Rows are one point carried round by a steady rotation, each followed by how many steps it has turned.
The counts run from 0 to 690.
[  6 -15   2  13  -5 -10  16   7 -21   0  13   1 -13  -1   2  -4   4   0
 -16  -5   6   0  11 -29   5   5   5  17   8 -18   3 -14  -1 -11 -11 -10
 -12 -12   4   8   6  -4  10  29  11  15  -8  21  10  19  16  15  -3  -2
 -10  11 -12  -4 -12   0  25 -15   3  20]
290
[  3   0   3   9  -2  16   2  -4   6 -10  -4  15   7   5  -9  -1 -15  -6
  -2   2   0   1   2  -4  17 -15 -12 -20 -24  14  -7 -10   0  -4   3  -7
  11  -9  -6   1 -11   3   9 -13 -15  -1 -27   7 -17  -5   2   3   3   4
 -11  29  -4 -19  -5 -33  -2  10  -4 -18]
18
[ 14   5   5  14 -24  -3  13   7   4 -18  -9  -1   1   8  -5 -12 -17  -4
  -9   8  11  -9   6 -22   7   8  -6  -2  -4  16  -3 -17  -1 -12 -14  -8
  -1 -11   8   5   2  25  14   1   4  16 -13  22 -10   7  -2  13   4   9
 -20  23 -10 -10 -12  -4  13  -6  -1  -1]
315
[ 12   6  -3   0  13  15  -8 -13   1   1   5  12 -10  -5  -8  13   7   7
   7   0  -3   7   7  17 -11   3  -9   3 -13 -10   4  21   1  14  -8   7
  10   5   6  -5  -4 -16 -17   2   4 -22  22 -30  -6  -7  -2 -15   6   1
  12 -29  -6  18  -2  -9 -19  10   8   4]
530
[ 25   7  -7 -22   0  -9 -15   6   8  11   1 -12   7  -5  -5  -8 -23  -6
   5  -3  12  -4   6   9   3   1  23 -15  10  23   6   0  -1  -5   3   8
 -14  21  17  11 -13   7   4  -8  16   6   0  13 -12  -4  -3  -7  -4  12
  -6   0  19  -7  31  12  -4  -3 -26 -12]
582
[  0  12   1  -3  19 -10   4 -13   8   4  -9  10  -4   1  -2  -6  11   4
  15   3   4   2  14  11  -8   6 -17  12   2 -12   5  15  -6  22 -10  10
  27  -2  11 -18  10  17  -6  -7   3 -11  24 -11  13  -9 -10  -2  14 -10
   6 -35  -3  15   1  16 -17  -1   0  -8]
154
[ 10 -13   1   7   7  15   1  -6 -17 -19  12  17  -9  -8  -5  13   5  19
   1   3 -10  -4   9 -24  12   8  -7  12 -13 -12   2  14  -7 -15  -6 -13
   5 -20   9  22  -6  -3 -11  19  -6  -1 -16  -3   3   7  -5  -5   8  -4
  -1  -8 -24  15 -13 -21   1   1   7   5]
410
[-11 -22  -4  -5   1   1   2  14  -3  19  14   7  -1  -8   8   0   1  -9
  -4 -24 -13  -2  -5  -3  13  -3  21  -2   3 -10   6 -16   9  -7  10   4
 -24  -3   2   9 -12 -15   2  21   9   6 -18  14  11  14  16  10 -14  -1
 -13  13  10 -13   1 -14  29 -12  -5  17]
544
[-16   5  14 -18   8  -9  -8   4  14  16 -11   2   8  -8  -1   7  -3  12
   9   7 -16  -4 -15  17   0   2   3   0  -2  14  14  16  15   9   4   7
  -2   6   5 -14  17  18  -4 -13 -11  13   8 -19  17  -2 -23   2 -11   5
  -5 -12   3  20  -1  24  -1  -7  -4  19]
600
[ 19   2  -8 -10  -2  15  -6   1   5   2  -3 -18 -16 -10 -15   6  -3 -11
   5  20   7   7  -5  11  -9  -2  17   2  -3  26  11  28   6  -6  11   2
  -3  21  -4   1 -21 -16  -3 -11  -5  -6   4 -17  -1  -7 -11 -11 -13  -7
  13  -6  -1   4  13  10 -14  20   3 -16]
626
[  7   1   3  -1  -9  23  -8   1   8  -8  -6   2   6   4 -10   1 -19   0
   3   9  -9  -5 -13   4  15 -14  -2 -18 -23  26  -3   2   0 -10   8  -7
  -9  -2  -3  10  -9   2   5 -17 -18   1 -34   2 -18  -7 -11   1  -4  10
 -12  24  -5 -14   0 -27  -3   8   0 -10]
681
[ 13  -1   0  -1 -15  15  -7   3   2 -10 -14   4   4   3 -17  -7 -23  -3
   6  14  -3   1   0  -8  16  -2   9  -8  -8  26   6  14  -4 -13   2  -2
   0  -3   7  19 -17  13   3 -17 -17   0 -34  12  -6  -7 -13  -3 -13   4
  -8  23  -7  -5   5 -17  -5   7 -11 -15]
139
[-10 -12  -3   0   1  -7  -1   0  -4   7   3   8  -6   1  -1 -13   4 -13
  -4 -18 -13   0  20 -12  25  -7   6  -4  11 -18  -1  -9  -6   1   2  11
   8 -17   2  11  -5  12   0   7   8  -1 -30  29  15   4  15  18   0  -7
   0   5   2 -14  -2 -23  14 -20 -14  -2]
177
[  8  -2  -9  -2   2   3  -2 -12   1   8   9  -2 -25  -7 -13   4  17 -12
   4   4   0  12  17   4 -11  -2   0  16   9 -21   2  18  -1   5   1   8
   9   5   2  -4 -19 -20  -4   7  17 -19  15  -1  12 -11   7  -1   4 -19
  22 -21  -8   1  10  -5 -12  10   8 -12]
109
[ 30   4  -2   2   8   0   0  10 -15 -12  14  -7  20   7  -1  13 -17  16
 -14   2  27  -4   3 -22  -2   6  -6   6  -4  26   3   9  -7  -9 -18  -8
   2  15  12  14  -2  -6   6   4  -3  10   8  -8 -27  -4   0 -11   2   2
 -14   5   2   2  13  20 -19   5  -3   0]
549
[ 23  -2  -4  -1   4  19  13  -2  -1  15  -2   7 -12 -25   1   9   6 -18
   6   4   0   4  -7  17 -15   3   8   6 -10   2   5  21  17  -2   9   5
 -22   1  18  -8 -21 -21 -21  15   8   3  12 -18  -2   7   0 -15 -19   2
   4   2   1  16  -5  -3  11   2  -2   8]
468
[ 16   3  -6  17   9   0  13 -13   4  -7   7   5  -6  15 -11  -7   6  -9
  -8 -14  12  -4  17  -8   1  -5 -18  -7  -9  -5 -11 -21 -12  -3 -10  -1
   3  -9   5 -11  -8   3  14   7  19   2 -10  20 -19   3  25  12  18   1
   1  19  -2 -28   3 -19  -1   1   1 -12]
273
[ -9  -4  -9  10  -4   6   3 -13   6   4  19   4 -26  -5   2  -2  22 -12
   3  -2 -11  11  10  12 -15  -1  -6  11   1 -31   2   1   3  11  -2   0
  11   7  -6 -12 -10 -21  -3  12  18 -24  18  -3  13  -1  12   7  10 -16
  11 -20  -9  -1  -1 -23  -2   6  15  -7]
309
[  8   7  -9 -11   5 -18 -17   1  -6  -6  24  -9   4  -9   1   5   4  22
   3   4   7   0   4  -1  -9  13   7  17  12   0   6  21  -3   4  -7   5
  11  23   5  13   2  -1   3  -3   7 -12  20 -14   9 -13  -8  -1  12  -5
   2 -36  -4  17  16  19 -20   5   5   3]
408
[-30  -3   5 -11  15 -12  -4   4   7  31   3  19   9 -13   9  -3  10 -13
   3  -8 -17  18  -5  23  -1 -10  15   1   9 -13  13  -3  14  26  14  19
  16  11 -10 -17   1  -6 -13  -8   0 -14   6  -9  20   0   1   3 -11  -9
   8 -13  16   7  10   3   2 -13  -4   7]
100
[ 13   6   4  -2   8 -14  17   7  -7  16  -4  -2   4  -4  -4   3  -3  -2
  -4  -1  16   0   8  -5 -13  16   1  16  13   2  10  12  12  18 -10   9
  -4   7  26 -23  16   5 -10   8   5  16  28 -10   9   3  -2  -9 -13  10
  -1  -5   4  16   1  32  -1 -14  -4  22]
512
[ 11   8  -6  -6  18 -23  -1 -13   5   3   5 -12  -6   7  -3  -6  11   0
   2 -12  15  -9  30  -4  -7   7 -10   4  20 -14  -7  -3 -12  10 -13  10
   8   5  17  -6   9  18   8   0  22   0  18   5   4 -10  11  11  24  -1
   7 -27   3  -2  15  15  -7 -13  -5 -13]
153
[-18 -10  -4   2  22   6  -1  -9  10   9  -2   7  -5  10  -9 -10  16 -19
  -2 -10  -1  11  14   8  16 -14  -3 -13 -12  -5  -5   3  -1  15  11  12
  19  -9  -8 -12 -14  -3  -2  -7  -2 -17 -23   8   4  -9  18   9  -1 -15
  19   6  10 -23   3 -20  -8   4  -1 -13]
518
[-35  -9   4  -5   4 -13 -13   2   8  15   8   3  -4  -2   5  -9  21 -12
   2   2 -15  15   0   8   9 -12   5   9   8 -18  11  -4   4  12  15   4
  15   9 -21  -8  -5  -3   1  -6  -5 -13  -7   0  32  -3   2  16   3 -24
  10 -16   4  -9   4   2   1  -1  11  -4]
221
[ -3   4  -2 -22   4 -24 -20   6   8  11   1   6  17  -9   5  -8 -11   4
  12 -14  -2  -6   7  14   4   2  14  -6  22   2  10   2   3   9   0  20
  11  23  13   5   4  12  -4 -13   8  -7  10   3   8 -11  -8   2   1   2
  -9 -29  15  19  24   8  -3 -14 -20  -2]
320
[-22  -1  17   3  -3 -19  14  15  10  18 -16  11  13   4   9 -14   4 -23
   0   7   1  10 -11   1   3  -8   1   0   0   2   8 -29  11  11   3   5
   7  -2 -12 -31  13   5   6  -8  -2  19   8   5  20  13  -4  11  -3  -5
 -12  17   9 -15 -12  18  19  -6  -1  -2]
579
[ -1   6   8  -9 -13   0   0   4  12  13  -2  -5 -13 -19   5   5   8  -7
  12  16  -9   2 -22  20 -24   5   9  10  -3  -5  15  14  12  -3   2  -2
 -20  18   4 -18  -3 -10  -8   2   9   6  32 -23  18   6 -17   0  -3  -5
   0 -20  -9  16   2  15   4   8   8   6]
346
[ 22  -3 -10 -19  32  -1 -13  -7  -1   3  20   1   9  -6   1  12   4  21
  14 -17  -5 -12   9   5   3  -1   1  -7   2 -10   0   5  -7  -2   1   2
 -14   4  15  17 -12  -6  -2  16  17   5  10  -9  -9  -4   2  -5   6   1
   4 -22  11   6  21   2   0  -6 -12   2]
486
[ 19  -2  -2  -6  27 -11   3  -3 -17   0   9  14   5  -7  -1  10   4  19
   2 -16   6  -7  20 -15  -1  16  -8   8   3  -8  -2  18  -8   4 -14   4
   3  -9  25  11   8  12  -8  15   7  11  20  -6   2   0  -3 -11   5   3
  -6 -25  -1  19   5  14  -3 -12 -14  11]
111
[-14  -8   5 -13   2  15  -6  -9  12  23  -7  -2 -19  -9  -7   0  20 -16
  14  -3 -32  -2  -7  25   1  -9  13  -4   0  -7   5  11  19  11  22   8
 -15  -1  -6 -13 -12  -6 -11  -1   1   2  -5  -3  28   8  -8  15 -17  -4
  14  -3  -3  -4   2  -3   9  -2  -2   6]
301
[ -9   8   1   1  10 -20  10  -9   7  14  -4  23  -1  -7  12  -5   8  -6
  10  -3   1   7  12  12 -12   9 -10  11  17 -24   7   0   7  24 -12  12
  28  -1  12 -25   6  11 -11   1  15  -9  32  -3  12  -2   4   0   6  -9
   1 -26   9  16  -2   2  -6  -9   1  -6]
354
[-20  -4  -5   8  11 -18  -5  10  -4  10  31   4   9   4  17   0  16  -1
 -10 -18   3   5  -1   6  -9  -5   0  10   6 -21   0 -22   8  12 -13   1
   0  21 -10  -4   7 -21  11  13  15  -6  18  -7   8   4  16  10  12  -9
  -9 -15  14  -3   5  -2   1  -7  15  20]
387
[  6  12  -2 -13   0  13 -24  -3  20   7   7  -4   5  -9  -5   7  -3  -2
  12   9  -4   7  -9  28  -6 -12   4  -9  -9   9   3  19   9   9   9   6
   3  22   0  -6 -20 -12  -3 -18   2 -20   7 -22 -10 -17 -12  -8  -2  -1
   4 -16   3   2  19 -12 -22  15  -1 -11]
163
